(in the rows, 128 means zero)
Where one turn sends some rows of the set: a few examples, then the rows asked
J_776: [167 127 115 163 139 138 165 183 137 153 143 122 114 158 118 137 157 150
 172 131 117]
J_30: [134 127 139 129 177 123 104 182 148 129 138 156 121 148 112 152 152 129
 161 133 136]
J_860: [116 156 128 149 139 140 106 142 142 135 116 118 127  98 158 114 121 132
 165 143 144]
J_509: [114 138 122 179 133 142 109 145 147 117 133 133 126 100 168  98 124 130
 171 139 138]
J_343: [117 143 128 181 129 141 108 140 132 126 115 122 119  91 156  99 122 121
 167 154 128]
J_221: [175 109 110 170 123 151 159 179 133 142 141 113 117 158 119 135 145 143
 179 154 107]
J_580: [168 109 111 154 145 107 102 158 135  95 143 169 141 123 141 146 139 158
 143 125 110]
J_46: [163 134 100 143 150 158 123 180 117 146 151 121 114 141 130 131 148 148
 165 108 124]
J_170: [156 165 122 174 120 140 104 163 154  92 123 123 141 127 106 128 130 163
 175 128 143]
J_828: [152 123 126 181 148 106 137 141 151 118 147 173 116 172 105 125 113 109
 135 161 130]
J_680: [175 113  98 151 124 169 115 170 104 135 140 108 115 141 127 128 129 137
 174 145 105]
J_725: [154 177 127 170 124 133 104 159 150 102 116 124 136 122  99 129 136 163
 171 127 146]
J_126: [149 126 127 179 149 106 137 140 148 122 144 172 112 168 100 126 114 108
 132 163 127]
J_150: [169 114  93 145 134 168 119 178 116 132 156 116 117 146 140 128 135 149
 175 122 119]
J_979: [152 119 124 184 146 105 143 138 157 128 149 163 111 171 118 130 112 103
 143 159 130]
J_270: [119 134 123 182 126 147 107 141 139 117 125 124 126  97 162  99 117 124
 171 152 131]
J_44: [162 162 123 176 109 145 102 157 152  89 120 118 141 126 104 128 128 160
 178 139 139]
J_521: [120 143 120 151 130 148 101 144 151 121 124 119 133 108 169 112 116 134
 174 147 145]
J_548: [173  96 111 159 128 116  97 150 128  90 133 162 141 121 137 144 127 149
 148 150 100]
J_936: [147 125 127 178 147 103 137 139 149 121 146 172 112 172 103 125 115 108
 132 161 131]
J_26: [151 128 128 183 150 101 144 137 154 135 139 162 108 169 114 132 113 102
 136 161 129]
J_866: [117 151 127 150 135 144 102 140 139 132 111 114 127  99 155 112 118 127
 167 156 139]
J_18: [163 125 121 152 153  97 105 156 126 115 128 171 133 115 131 149 146 154
 135 120 112]
J_775: [170 129 106 146 133 161 118 165  95 153 127 106 107 129 114 132 136 137
 162 139 104]
J_702: [158 164 125 177 112 143 101 154 142  96 110 115 137 122  96 129 125 154
 174 146 134]
J_58: [153 126 124 183 151 103 144 138 154 133 146 166 110 170 118 131 115 105
 138 156 132]
J_328: [155 119 121 185 144 109 143 136 152 128 144 162 111 169 118 130 110 101
 142 165 128]
J_753: [138 128 147 130 169 122 103 172 127 142 115 144 111 137  93 156 149 116
 156 159 121]
J_622: [156 122 125 186 144 105 142 135 150 132 141 160 107 167 112 130 111 100
 141 167 124]
J_768: [151 120 125 180 146 109 137 140 149 117 146 170 114 174 104 122 112 109
 134 165 128]
J_517: [150 122 126 179 146 107 134 140 146 121 142 168 113 170 100 124 112 107
 133 169 128]
J_689: [173 107 119 161 130 111  98 146 112 102 115 155 133 112 122 143 130 143
 141 158  89]
J_366: [119 142 121 151 128 149 102 141 143 124 116 113 129 103 161 111 112 129
 172 157 138]
J_84: [111 149 124 176 144 135 112 148 144 126 129 132 122  96 163 100 130 131
 165 133 140]
J_834: [113 152 132 178 139 136 112 141 134 132 117 128 119  90 156 101 128 125
 162 141 134]
J_462: [163 141 108 142 147 153 124 173 101 160 133 111 106 132 119 133 147 144
 157 119 117]
J_79: [143 101 127 134 161 137  98 182 157 106 155 155 133 159 124 150 140 129
 175 145 132]
J_250: [114 150 122 149 139 143 105 146 149 128 123 120 130 104 164 112 120 136
 169 139 148]
J_498: [172 113 107 165 132 146 161 184 142 142 148 119 119 162 124 136 152 149
 178 137 116]
J_942: [146 106 142 139 146 135  96 168 125 126 113 134 117 141  96 150 132 112
 165 185 106]
J_843: [155 175 129 175 118 136 106 156 144 104 108 118 133 119  93 129 133 157
 169 135 137]
J_649: [169 129 118 163 138 136 162 178 126 159 131 114 110 151 107 139 157 144
 169 141 109]
J_995: [166 123 126 156 146  97 103 148 112 119 111 160 127 106 116 148 142 146
 131 142  97]
J_920: [150  90 128 140 142 146  93 174 144 105 138 140 130 155 115 148 127 119
 178 177 115]
J_531: [174 119 115 167 125 143 160 174 124 153 129 111 111 152 110 137 151 141
 174 155 102]

J_462 moves to J_46
J_328 moves to J_622
And these:
J_170 moves to J_44
J_79 moves to J_920
J_250 moves to J_521
J_509 moves to J_270
J_995 moves to J_18
J_531 moves to J_649

Where one turn sends some rows of the set: a few examples, then the rows asked
J_302: [115 151 149 133 132 140 112 127 115 126 158 122 121 172 114]
J_493: [113 162 130 133 119 140 122 141 141 149 162 119 139 156 123]
J_971: [105 116 120 117 106 140 139 159 111 130  81 127 151 144 160]
J_665: [100 142 132 124 131 135 122 171  92 146 140 140 145 165 136]
J_694: [116 118 175 158 135 121 125 158 142 107 100 127 136 121 107]
J_122: [132 154 134 129 134 146 118 129 121 138 166 132 114 146 113]
J_597: [138 131 134 104 127 148 135 105 138 100  92 126 141 134 144]
J_886: [134 145 126 107 155 147 113 148 123 150 143 146 156 137 127]
J_137: [141 118 129 107 130 149 141 120 146 101  84 130 142 139 143]
J_364: [133 104 132  98 128 150 136 121 148 101  97 134 142 140 139]
J_823: [134 121 138 101 138 144 122 112 163 105 103 119 135 150 133]
J_35: [109 115 118 100 120 129 149 174 117 127  96 138 130 143 165]
J_853: [142 142 113 132 137 138  81 174 148 135 124 136 113 136 115]
J_770: [140 161 109 131 124 121  87 175 144 124 121 126 111 137 122]
J_480: [128 145 141  97 166 147 123 138 115 123 139 145 148 152 128]
J_282: [111 143 133 140  73 115 120 129 132 120 125 114 116 161 143]
J_164: [138 110 154 101 136 148 127 111 147 103 101 144 126 142 132]
J_578: [109 110 133 109 105 129 136 166 107 132  94 158 140 140 163]
J_268: [127 117 169 173 128 124 127 164 144 115 101 128 126 123 114]
J_677: [110 130 135 144  82 140 131 120 122 112 109 104 110 157 136]
J_468: [128 126 169 162 145 115 140 148 130 101 101 139 130 123 114]
J_253: [119 142 144 144  75 136 113 135 133 111 116 108 109 167 133]
J_505: [106 109 119 118  88 133 145 165 113 121 100 139 135 144 158]
J_324: [144 153 110 132 128 129  86 176 138 132 129 143 108 128 123]
J_947: [119 137 169 161 115 103 118 162 131 113 103 140 148 112 125]
J_209: [119 145 164  97 158 160 121 150 137 135 136 147 136 126 132]
J_252: [110 154 119 116 133 141 146 171 120 152 153 138 137 143 140]
J_496: [109 123 152 147  76 129 111 125 130 123 118 126 114 165 134]
J_463: [124 128 168 146 134 112 143 164 123 102 105 146 127 105 122]
J_639: [108 135 126 134 130 148 119 173 110 163 150 130 130 155 122]
J_402: [115 117 115 127  92 136 146 164 114 124  86 134 137 147 160]
J_269: [ 97 148 156 120 120 144 121 180 113 157 143 144 133 136 144]
J_921: [141 145 110 125 143 134  90 175 151 123 112 122 110 139 116]
J_673: [124 134 161 159 134 104 136 158 120 109  97 150 149 118 126]
J_300: [143 130 164 157 135 116 141 159 135 107 103 145 124 103 125]
J_950: [147 132 145  96 135 153 123 124 151  94  94 128 133 143 138]
J_699: [114 124 125 107 104 138 133 183 113 125  88 137 139 148 162]
J_644: [122 145 129 109 159 157 136 143 146 140 149 126 139 148 120]
J_543: [142 140 110 129 141 139  95 181 139 129 125 140  99 129 119]
J_11: [115 126 167 174 127 109 127 158 128 113  98 135 143 132 115]
J_338: [133 132 160 167 120 108 122 170 135 121  96 143 150 110 131]
J_698: [108 155 171 133 120 150 106 137 138 140 156 128 117 145 119]
J_786: [138 150 104 122 136 126 102 187 136 123 116 130 100 133 125]
J_353: [126 132 133 149  80 135 127 117 139 107 105 112 121 160 135]
J_956: [120 124 138 138  76 134 120 113 140 106 120 117 123 158 133]

J_35 moves to J_282
J_950 moves to J_699
And these:
J_644 moves to J_252
J_122 moves to J_886
J_947 moves to J_694
J_971 moves to J_677
J_209 moves to J_269
J_338 moves to J_268
J_480 moves to J_665
J_578 moves to J_496
J_505 moves to J_956
J_353 moves to J_137
J_543 moves to J_324
J_770 moves to J_921
J_468 moves to J_673

Where one turn sends some rows of the set: a few examples, then the rows asked
J_222: [142 123 142  91 150 120 128 150 161 136 132 148 141 137 148]
J_641: [142 129 135  95 160 122 128 145 160 137 122 149 153 133 146]
J_503: [ 94 129 128 138 128 133  89 107 124 116 102 116 143 117 144]
J_856: [144 149 109  89 161 127 133 138 151 145 134 143 139 130 145]
J_445: [136 166 122 145 121 154 142 139 105 124 133 111 108 127  99]
J_809: [ 96 114 134 151 111 144  94 113 126 121 113 127 130 119 154]
J_957: [130 144 114  87 158 136 120 135 156 148 131 141 143 131 152]
J_939: [138 128 149 137 121 127 163 150 125 122 169 121 123 134 109]
J_333: [114 175 116 136 133 157 104 120 107 136 126 111 125 112 139]
J_183: [132  92 161 152 129 110 131 129 142 109 120 126 130 140 117]
J_735: [145 159 113  91 157 130 126 137 144 141 135 156 132 128 147]
J_576: [103 161 108 142 121 159 111 114 109 119 113 117 118 123 113]
J_722: [ 92 106 144 144 127 139  92 107 143 123 111 123 132 136 133]
J_967: [120  95 147 137 123  99 119 126 135 106 110 105 143 125 133]
J_206: [125 173 129 139 130 156 143 136 108 131 162 135 119 123 112]
J_399: [ 82 112 125 134 122 123 109  98 132 106 128 137 143 128 128]
J_59: [157 118 147 137 123 105 153 150 126 119 140  97 125 127 121]
J_453: [115  96 143 143 108 120 132 129 136 104 113 104 129 140 107]
J_283: [124 144 109  85 151 130 112 126 152 139 130 150 136 133 156]
J_158: [158 118 138 152 113 111 157 142 119 113 143 120 113 119 130]
J_789: [163 131 136 149 134 113 158 140 122 119 145 122 109 133 106]
J_344: [144 125 142 146 113 130 155 150 122 114 133 103 116 135  96]
J_488: [127  91 152 156 111 112 124 127 130 106 118 129 132 122 140]
J_89: [ 97 153 108 137 129 162  99 103 123 141 130 118 112 132 133]
J_297: [140 167 105 139 134 147 139 122 112 138 151 116  98 128 116]
J_885: [147 157 112 146 113 144 145 136 107 134 154 115 101 114 136]
J_562: [124 122 126  87 148 124 113 133 162 138 128 146 142 138 156]
J_12: [ 90 119 120 139 114 137 104 107 127 108 102 113 131 132 117]
J_335: [151 169 127 134 128 141 144 147 107 137 147 100 114 118 123]
J_378: [110  93 147 133 117 107 142 126 140 108 148 124 138 138 118]
J_144: [151 140 123  93 161 118 138 145 154 137 130 148 145 130 141]
J_156: [ 89 163 114 136 131 153 109 105 111 121 137 144 129 119 126]
J_419: [109 154 111 144 112 164 107 117 112 137 135 121 113 113 151]
J_724: [129 131 127  91 158 133 117 138 160 143 123 145 149 134 152]
J_794: [156 142 134  95 155 124 135 152 149 136 137 155 135 132 145]

J_445 moves to J_12
J_488 moves to J_885
And these:
J_59 moves to J_333
J_562 moves to J_794
J_724 moves to J_144
J_206 moves to J_399
J_89 moves to J_183

Where one turn sends some rows of the set: a few examples, then the rows asked
J_130: [105 149 107 119 160 129 131 122 139 204 130 174 102]
J_847: [ 98 126 102 103 120 155  90 113 112 179 119 138 131]
J_766: [ 89 158 100 110 149 140 110 194 132 141 141 136 105]
J_612: [117 125  99 103 108 143 100 121 117 183 136 141 135]
J_383: [ 83 110 101 106 112 114 107 129 104 184 133 156 130]
J_473: [116 156 122 111 159 101 153 148 130 195 140 145 110]
J_217: [ 95 152 115 108 141 115 129 178 139 125 133 124 132]
J_589: [105 158  71 102 152 147 125 138 141 155 153 106 133]
J_545: [ 88 176 127 118 170 139 147 139 124 189 148 141 120]
J_384: [ 94 121  95  95 124 130  85 116 112 183 111 129 114]
J_712: [108 142 117 110 139 137 121 195 130 139 129 154 114]
J_671: [111 152 127 114 140 132 122 193 130 144 118 146 119]
J_307: [ 71 147 114 105 153 143 119 177 128 124 125 137 120]
J_879: [ 97 123  87 109 107 116  98 148 109 197 148 152 119]
J_815: [111 149 107 110 160 183 120 145 119 167 109 140 129]
J_626: [ 89 138 106 102 140 117 130 180 139 122 141 134 124]
J_495: [129 146  75 100 157 134 108 163 130 184 114 124  91]
J_711: [ 73 135  95 114 115 144  99 132 106 185 155 145 134]
J_876: [102 171 123 114 173 123 136 152 123 203 129 146  96]
J_949: [145 124 100 102 135 130 143 145 134 162 124 141 139]
J_149: [ 94 126  92  91 163 121 125 128 126 152  91 117 118]
J_989: [101 144 117 105 145 104 119 187 133 137 112 129 108]
J_919: [104 142  97 110 157 100 134 118 146 196 132 165 100]
J_432: [105 133  83 100 110 132  94 118 125 181 149 124 129]
J_76: [ 64 125  86 103 120 113  96 126 109 179 143 135 125]
J_893: [ 92 165  96 120 162 138 125 120 143 199 149 162 107]
J_669: [ 79 132  98 112 122 142  87 142  99 199 135 152 113]
J_148: [103 136  81  98 121 134  79 126 119 190 134 125 108]
J_247: [ 77 169 115 104 173 107 146 130 132 180 146 124 116]
J_166: [ 96 169 109 114 147 133 111 193 137 142 133 129 110]
J_251: [ 89 143 104 114 157 109 144 103 146 182 139 160 120]
J_575: [ 74 156  99 116 172 129 130 105 140 186 137 155 114]
J_160: [ 79 160 120 111 154 137 116 178 130 131 117 127 123]
J_603: [ 94 134 109 100 144 112 120 190 131 135 116 140 103]
J_447: [ 92 150 129 104 167  98 156 130 126 178 125 141 117]

J_247 moves to J_473
J_217 moves to J_671
J_712 moves to J_307
And these:
J_893 moves to J_251
J_711 moves to J_383
J_495 moves to J_589
J_612 moves to J_847

